In the rows, zero is written as 128.
Turns, then the turns between two rows, first turn first; the first pair answered
turn k_415:
[139 134 136 108 114 102 109 115 111  91 125 120 125 146 123 115 137 123
 153 158 108 134 126 125] => [127 112 141 103 115 107 115 119 104  75 112 130 121 129 129 119 145 139
 138 136 113 128 126 112]
[177 164 127 110  85 123 136 131 114 128 163  88 117 159  86 131 145 104
 143 201 126 174 104 173] => [162 125 155  81  66 125 134 105 128 106 116 105 134 136  68 123 160 166
 107 192 106 173  91 104]
[112  82 161 117 110 165 110  96 157 133  94 152 145 128 115 151 106 187
  80 101 122 110 141  59] => [102  84 129 134 146 170 134 147 134 150 111 164 114 113 156 175 121 141
  91  52 145  72 159  97]
[ 97 149 160  87 157 116 160 125  95 131 102 123 148  80 162 140 178 138
 144 144 125  97  87 146] => [104 165 149  98 163 119 165 130  93 139 115 118 145  89 164 142 170 121
 153 147 133  97  89 161]
turn k_862:
[136  99 131 130  99 149 128 110 127 142 126 118 137 174 106 136 112 152
 126 112 137 121 147 133] => [131  95 119 118 129 126 152 143  96 129 117 120 116 146 119 150 151 129
 133  94 134 109 142 140]
[127 150 168 146 132 138  97 133  99 161 143 125 131 137 166 136 118  84
 164 118 165 130 140 112] => [109 143 166 140 130 144  91 125 106 167 147 137 133 145 171 144 109  98
 153 101 168 119 144 107]
[161 101 115 104 127 127 103 141 149 104 155 154 163 113 104 141 126 129
 109  94 151  68 112  73] => [187 128 112 106 137 105 118 161 128  95 153 134 158  94 104 128 140  96
 138 122 160  78 102  91]
[131 121 138 125 134 158  87  96 140 142 129 127 159 170 121 133 101 150
 145 129  89 114 119 148] => [117 106 116 110 167 133 119 132 110 125 118 145 137 137 143 151 148 138
 147  91  90  92 113 156]
turn k_266:
[184 147 150 111 166 156  95 149 127 138 128 165 141 119 157 144 133  90
 156 140 111 145 104 116] => [187 136 166 107 149 163  91 135 139 143 120 163 149 124 150 139 120 112
 143 143 107 147 107  99]
[103 113 127 103 137 121 152 130 117 122 134 138 110 120 127 141 155 149
 127 112 120 128 113 129] => [125 136 115 134 127 143 149 149 121 139 160 136 103 126 138 140 128 108
 145 120 136 120 130 148]
[158 129 169 120 104 115 140 131 128  91  94 105 100  89  94  87 143 110
 181 189 116 136 119 120] => [157 136 170 128 106 125 136 133 123 100  98 108 101  84  93  84 138 106
 188 191 122 136 123 130]
[155 139 118 145 112 125 148 149 127 134 117 141 128 107 109 118  92 103
 163 162 162 137 122 109] => [141 121 129 128 102 124 137 120 136 123  98 146 138 106  92 117 101 146
 135 157 138 143 117  79]
Pairs:
Each pair is 2 to 3 turns apart.
[124 115 149 117  87 152 133 122 132 123  94 131 144 109 124 126 110 151
 121 161 124 124 132  79] => [139 155 120 150 113 152 144 159 125 147 139 119 124 137 145 136  98  85
 154 153 148 123 145 151] => k_415, k_415, k_415
[155 144 139 149 122 130 141 151 101 139 121 130 114 106 125 119 121  80
 168 159 152 139 135 124] => [111 102 155 110 112 141 118 107 132 127  92 150 135 120 106 135 120 164
 106 119 124 129 130  79] => k_415, k_266, k_862
[155 104 164 151 100 148 142 105 124 140  74 172 159  80 138 121 128 161
 123 123 138 114 134  58] => [170 128 150 154 118 131 168 144  90 138  90 168 142  56 156 123 149 108
 155 126 157 107 128  94] => k_862, k_266
[136 114 124  88 116  84 156 132  86  95  98 117 123  90 108 123 191 128
 147 131 138 130 104 109] => [132 108 141  87  95  99 139 110 111  94  90 124 137 106  91 108 169 159
 136 137 126 133 108  82] => k_266, k_266, k_266
[154 179 108 139 142 116 117 108 119 143 169  94 123 187 125 136 109  92
 135 152 117 138 131 202] => [118 153  88 126 177 108 133 129  98 131 163 115  98 163 152 165 150  98
 114  99 122 106 134 200] => k_862, k_862
[120 123 159  93 133 100 109 126 108 131  78 101 145 126 127 108 159 158
 120 141 128 153  88  76] => [105 123 138 140 136 159  93 148 131 181 111 122 139 159 161 133  94 134
 105  81 157 115 137  85] => k_266, k_266, k_862
[125 142 136 146 126 146 113 121 141 159 141 125 133 151 145 142 103 120
 117 129 147 103 145 144] => [123 125 148 134 119 150 104 107 153 153 123 124 142 152 135 134 101 151
 101 130 137 108 140 120] => k_415, k_415
[ 92  85 146 127 114 194 115 122 149 127 122 111 144 148  93 135  89 175
  84 127 137 120  91 111] => [117 111 124 135 148 149 175 192  93 115 128  96 110  88 115 134 154  96
 142 140 156 107  70 156] => k_415, k_862
[148 109 135 122 105 100 125 160 124  90  88 121 138  54 144 179 146  91
 107 113 124 128 136 113] => [156 117 151 119  88  93 117 136 133  84  85 106 148  63 123 166 139  99
 115 147 110 157 128 111] => k_862, k_266
[122 124 122 124 106  97 125 111 134 116 111 133 150 127  95 116 124 130
 126 160 130 137 131  94] => [113 118 123 129 106 107 124 117 141 119 103 146 143 119 102 121 119 133
 123 146 138 122 137  76] => k_415, k_862, k_862
[129 132 132 142 152 120 119 147  98 131 163 130  86 122 118 105 120  91
 136 148 135 120 133 133] => [113 132 126 142 155 133 116 134 108 144 176 128  92 151 123 119 109 106
 120 126 137 114 140 137] => k_862, k_862, k_415
[115 109 101  92 163  98 148 133 129 106 119 115 101 127 155 134 173 153
 111  81 116 115 102 138] => [161 155 117 119 132  88 150 144 119 110 128  85 108 113 138  98 153 102
 172 155 132 150  96 152] => k_862, k_415, k_266
[118 140 104 136 122 173 133 140 170 143 139 167 106 172 137 130  97 133
  97 103 124  83 165 164] => [150 182 112 131 119 126 145 140 142 127 150 134 102 174 115 103 121  96
 140 167 116 119 138 198] => k_862, k_415
[110 142 100 133 150 143 127 132 161 157 146 143 109 151 140 151 148 113
 141  85 139 102 150 153] => [102 131 114 115 134 143 111  99 175 147 129 147 126 168 119 143 142 160
 118  90 117 110 145 130] => k_862, k_415, k_862
[139 108 158 118 101 120 121  96 138 116  88 129 151 108  87 109 140 162
 131 176 117 156 100  87] => [ 89  79 126 109 144 134 129 105 134 125  99 158 140 112 128 154 163 184
  88  87 113 111 111  95] => k_266, k_862, k_862
[119 129 146 112 111 142 134 115 134 128  92 129 145  98 106 103 120 146
 104 118 143 144 130  97] => [133 154 117 139 129 149 151 150 121 152 133 133 127 105 129 119 112  92
 133 104 164 129 146 146] => k_415, k_266, k_415
[132 142 115 141 147 115 146 169  95 131 150 142  90  86 153 144 145  91
 152  95 146  85 166 146] => [162 149 167 149  76 135 106 100 139 134 131 124 135 121  98 105  86 135
 154 167 125 141 166  95] => k_862, k_415
[131 124 174  97 102  92 127  71 124 120 126 102 154 124  85 122 126 184
 131 191  80 162 103 131] => [151 138 149 139 128  87 174 157  74 123 136 112 123  63 131 126 142  89
 186 184 129 129 121 167] => k_415, k_862, k_266
[118 127 101 135 159 124 141 162 136 137 161 136 142 138 131 137 124  85
 137 116 131 103 124 186] => [108 115 140 120 121 134 107 107 176 135 139 133 177 167  95 127 100 156
 107 143 106 129 111 138] => k_862, k_266
[111 109 121 136 110 131 110 114 155 130 135 131 146 182 112 174 139 173
  73  78  98 129 150 126] => [148 158 101 139 127  98 125 138 129 133 160  96 135 190 105 162 152 108
 123 125 105 150 140 189] => k_266, k_415, k_862
[189 150 166 119  70 151 104 103 119 137  78 144 142 165 107 135 114 116
 172 207 142 171 135 113] => [152 117 122 131 125 159 143 175  90 140  80 180 107 111 168 176 143  82
 159 114 181 109 155 124] => k_415, k_415, k_415
[119  88 147 155 101 225  85 124 167 161 121 151 106 113 184 149  48 103
 104 106 136  71 142  71] => [166 157 124 161 123 168 101 152 132 167 165 106  89 138 179 137  77  10
 173 175 135 108 118 168] => k_415, k_862, k_415
[174 119 109 160 124 175 130 173 147 141 143 142 113 113 144 135 106 131
 123 137 120 105 132 143] => [165 120  98 150 143 162 140 183 139 134 147 143 102 103 149 139 127 122
 128 127 114 106 127 155] => k_266, k_266, k_266
[ 91 137  86 116 181 105 129 124 114 136 170 122  96 177 156 162 162 131
 117  86 122 115 121 200] => [ 80 107 126  84 156 112 115  80 139 117 129 124 126 177 126 152 158 201
  85 100  90 135 109 138] => k_862, k_415, k_862
[132 155 133 112 120 112 103 100 136 129 149 104 146 167 113 131 121 134
 133 157 104 146 120 165] => [134 137 144  91 127  90 126 112 120 103 120 109 137 127 107 124 158 139
 138 167  98 143 111 139] => k_415, k_862, k_862
[106 116 117 105 134 101 126 114 133 135 130 134 130 153 129 145 147 160
  96 108 101 125 116 135] => [144 154 118 136 126 109 129 127 129 149 154 118 124 171 129 129 119 109
 135 145 123 144 122 167] => k_266, k_862
[124  78 151 109  97 127 130 123 137 116 138 143 129 107 116 124 160 159
 111 123 102 141 117 106] => [124 106 123 136 127 127 146 163 124 137 176 141 107 115 143 139 160  94
 136 105 130 125 135 160] => k_415, k_415
[145 150  83 132 160 147 144 138 156 146 131 145 117 103 138 119 108  72
 149 127 146 138 155 147] => [156 144 125 109 131 140 120  92 176 130  99 138 145 108 102  94  97 127
 129 161 120 175 141 104] => k_415, k_415
[140 142 128 107 147 132 116  95 142 107  87 125 160  77 139  75 126 124
  90 174 109 150 129 120] => [140 124 113 114 160 136 134 122 127 113  81 137 147  54 161  80 135 112
  98 148 130 130 137 121] => k_415, k_862, k_415
[ 90  83 135 101 132 123 134 126 124 132 104 151 117 107 124 149 144 181
 107  84 130 110 122  89] => [128 144 105 135 156 117 132 155 113 163 167 123 101 157 142 153 121  95
 163 117 152 116 135 184] => k_415, k_415
[148 137 144 149 114 135 134 194  99 119 101 148  99  83 155 106 154  69
 164 152 153 110 170 114] => [100 105 126 127 140 144 127 187 106 126 105 168  89 104 170 133 158 110
 119  89 138  85 172 110] => k_415, k_862, k_862
[111 151 120 136 130 160 100  78 180 169 165 137 142 213 118 148  85 167
 102 117  98 139 148 154] => [ 94 128  93  97 195  86 165 154 103 110 133 151  94 111 146 160 206 133
 121  90 113 110 112 162] => k_415, k_862
[124 124 126 108 118 104 133 171 122 132 125 120  87  74 113 146 158 149
 113  94 138  94 125 122] => [159 166 140 142  91 128  95 148 147 161 160  93 105 124  94 123  97 130
 133 146 131 125 136 153] => k_415, k_862
[125 129 137 146 139 155 109 129 136 157 103 181 149 161 170 185  95  89
 123  74 112 112 147 111] => [126 129 145 103 166  88 141 148  96 117  81 167 136 124 155 173 175  75
 145 101  89 128 109 123] => k_415, k_266, k_862
[103  98 134 103 141 133 125  87 149 120 114 136 150 145 116 142  99 146
 107 125 118 129 117 118] => [ 95 104 109 119 163 135 136 124 138 127 134 140 132 145 147 160 108 114
 123  95 139 109 130 153] => k_415, k_415
[117 146 122 111 127 117 118 111 143 120 141 117 131 166 106 134 128 147
 120 145  99 158 111 150] => [ 94 112 121 108 142 124 133 133 128 114 126 143 123 131 129 146 152 155
  99 102 114 123 118 124] => k_415, k_415
[148 121 148 102 128 113  89 103 129  95 144 125 153 121 131 136  79 134
 119 121 101 160 108 131] => [130 108 122  96 156 107 108 134 110  93 149 139 140 104 153 154 106 120
 122  87 106 134 117 149] => k_862, k_415
[130 168 136 132 133 112 115 119 122 122 149  95 130 166 109 123 130 106
 153 162 112 156 112 180] => [124 163 129 119 140 101 121 123 116 119 148  96 125 164 108 125 147 110
 154 158 103 156 108 178] => k_266, k_266, k_266
[145 141 139 136 115 139 130 137 128 123 131 115 133 115 123 112 113 116
 144 152 137 131 130 121] => [131 135 123 139 126 153 124 135 133 141 144 125 127 139 136 136 111 116
 124 113 144 118 138 130] => k_862, k_415, k_415
[151 144 139 145  97 158 109 118 157 142 127 134 147 132 125 116  82 144
 124 151 132 134 132 105] => [126 147  98 127 166 112 145 162 114 124 138 138 115 113 158 143 150 113
 136 116 135 113 119 156] => k_266, k_415, k_415
[194 159 125 156  78 128 156 144 107 111 125 110 143  94 139  71 145 111
 181 185 157  96 138  82] => [155 155  77 168 128 134 167 175  97 127 153 131 112 114 187 113 162  83
 171 112 166  62 146 132] => k_862, k_862, k_415
[111 119  96 126 136 114 132 150 112 122 137 136 104 141 155 149 137 116
 114 118 126  94 132 167] => [126 116 125 136  93 147 102 117 144 129 130 129 128 163 134 132  88 148
 101 142 122 116 143 126] => k_266, k_415, k_415
[122  80 157  96 110  80 154 157  92  78  56 127 107  52 129 111 183 148
 158 167 126 148  86  71] => [177 141 158 154 100 105 143 176 100 117 106 101 110  86 128  96 124  66
 213 219 153 170 106 131] => k_266, k_415
[133 110  79 157 139  98 140 110 116 132 170 141 135 163 132 153 108 101
 116  80 106 137 137 178] => [146 118  86 159 122 110 126  96 126 144 177 133 143 179 120 148  90 102
 119  95 108 140 135 172] => k_862, k_862
[101 134  87 158  98 171  97 131 133 147 126 150 117 119 142 145 145 107
  95  82 163  68 101 121] => [127 170  82 168  95 168  96 134 135 155 151 130 115 142 133 134 141  74
 124 122 160  89  94 157] => k_415, k_862, k_862
[110  66 143 164  88 176 124  80 130 141 110 164 139 129 113 121  86 192
 114 114 146 107 172  50] => [145 108 110 180 136 125 182 170  66 132 127 147  96  76 149 121 150  82
 191 132 182  95 154 117] => k_415, k_862
[146 140 108 158 155 153 140 120  95 126 149 106 105 102 149 118 138 117
 133 109 147 117 137 160] => [136 128 117 162 146 177 122 101 115 141 151 110 118 121 148 124 118 139
 109  92 143 111 142 143] => k_862, k_862
[122 133 155  91 116  86 140 151 124 125 130 134 150 139  83 115 176 151
 149 166 117 133 133 150] => [133 147 134 129 115 123 125 166 134 157 154 140 141 158  99 124 134 109
 158 152 147 124 158 180] => k_862, k_266, k_266
[105 113 112 107 154 110 136 117 125 117 120 149 125 145 132 149 161 151
  92  91 116 117 117 137] => [141 143 127 110 134  86 135 112 116 108 112 124 130 125 107 116 161 130
 131 162 112 148 105 135] => k_862, k_415
[122 159 127 141 138 178 133 144 107 170 158  88 165  88 137 136 151  60
 138 132 131 134 128 112] => [108 131 140 129 121 194 121 123 128 173 134  99 183  79 128 139 137 110
  96 111 120 132 131  64] => k_266, k_415
[163 129 129 119 145  89 175 119  95 121 109 127 138 163 136 115 172  91
 121 133  95 153  99 177] => [138  94 148 115 119 133 150  86 132 132  80 138 161 174 128 120 135 154
  75 108  90 145 111 115] => k_862, k_415
[ 95 107 150 105 142  60 100  97 137 113  93 121 155 124  91 117 180 162
  97 139  86 138  82 121] => [ 86 114 106 132 186  62 126 158 110 135 127 135 117 107 143 146 194  98
 119  91 124  96 106 170] => k_415, k_415
[142 157 136 113 106  76 145 122 108 102 103 131 137 112 111 105 174 127
 166 179 110 116 148 135] => [140 172 108 151 120 106 145 137 111 137 145 135 131 138 144 127 140  85
 178 155 139  92 173 178] => k_862, k_266, k_266
[138  99 132 145 139 130 154 157  99  87  98 145 105 100 127 112 128 140
 114 101 145 100 124 154] => [146  99 149 143 118 132 144 141 109  91  91 136 114  93 109 101 117 157
 112 121 136 116 123 132] => k_862, k_266, k_415
[104 130 129 138 133 138 128 129 145 133 141 143 122 140 144 140 117 128
 107 103 134 117 137 122] => [107 138 127 115 129 120 122 111 145 122 137 138 127 151 123 131 129 147
 102 122 112 132 117 125] => k_415, k_415, k_266
[148  69 126 132 106  95 130 114 164 183 109 142 142 155 117 145 135 193
  91  83 153  74 117 119] => [195 114 135 162  89 107 118 115 168 203 135 119 149 179 104 124 100 149
 130 137 168 101 122 157] => k_415, k_862, k_862
[103 119  97 148 120 171 119 137 134 163 169 133 132 166 148 146  82 135
 101  83 133 123 172 137] => [ 82 103 111 100 123 128 120 112 132 136 141 133 135 168 122 138 121 188
  80  96  98 142 142 122] => k_415, k_266
[157 139  96 113 125 169 121  69 181 145 133 126 144 159 141 154 116 108
 135 148 156 107 142 166] => [156 130  98  85 130 146 119  55 187 127 120 121 147 167 130 151 134 123
 129 160 135 114 131 160] => k_862, k_415, k_415
[182 138 179 126 134 144 139 155 112 120 129 130  94  69  80  91  89  70
 191 171 149 137 158 143] => [166 118 185  87 148 114 139 143  98  89 101 133  94  51  69 101 134 103
 180 173 124 144 135 133] => k_415, k_266, k_266
[118 127 100  86 156  91 138 114 105  93 102 120 145 103 106 145 174 138
 127 130  87 134  89 134] => [ 95 102  87 101 157 130 132 115 122 113 107 146 142 114 131 171 147 156
 100  75  97 106 109 113] => k_862, k_862, k_415
[102  84 152  85 124 142 146 132 141 144 113 159 123  92 154 121 105 144
 125  98 145 128 135  58] => [151 135 137 115 119 132 152 157 122 158 144 128 119 107 156 110  90  74
 177 147 168 147 141 116] => k_415, k_862
[155 161 103 145  97 145 153 131 120 146 137  89 110 144 129 116 129  89
 168 144 122 140 126 161] => [126 115 130 119  77 164 136 101 143 128  90 120 118 128 115 125 129 167
 113 109 102 126 125  86] => k_266, k_415
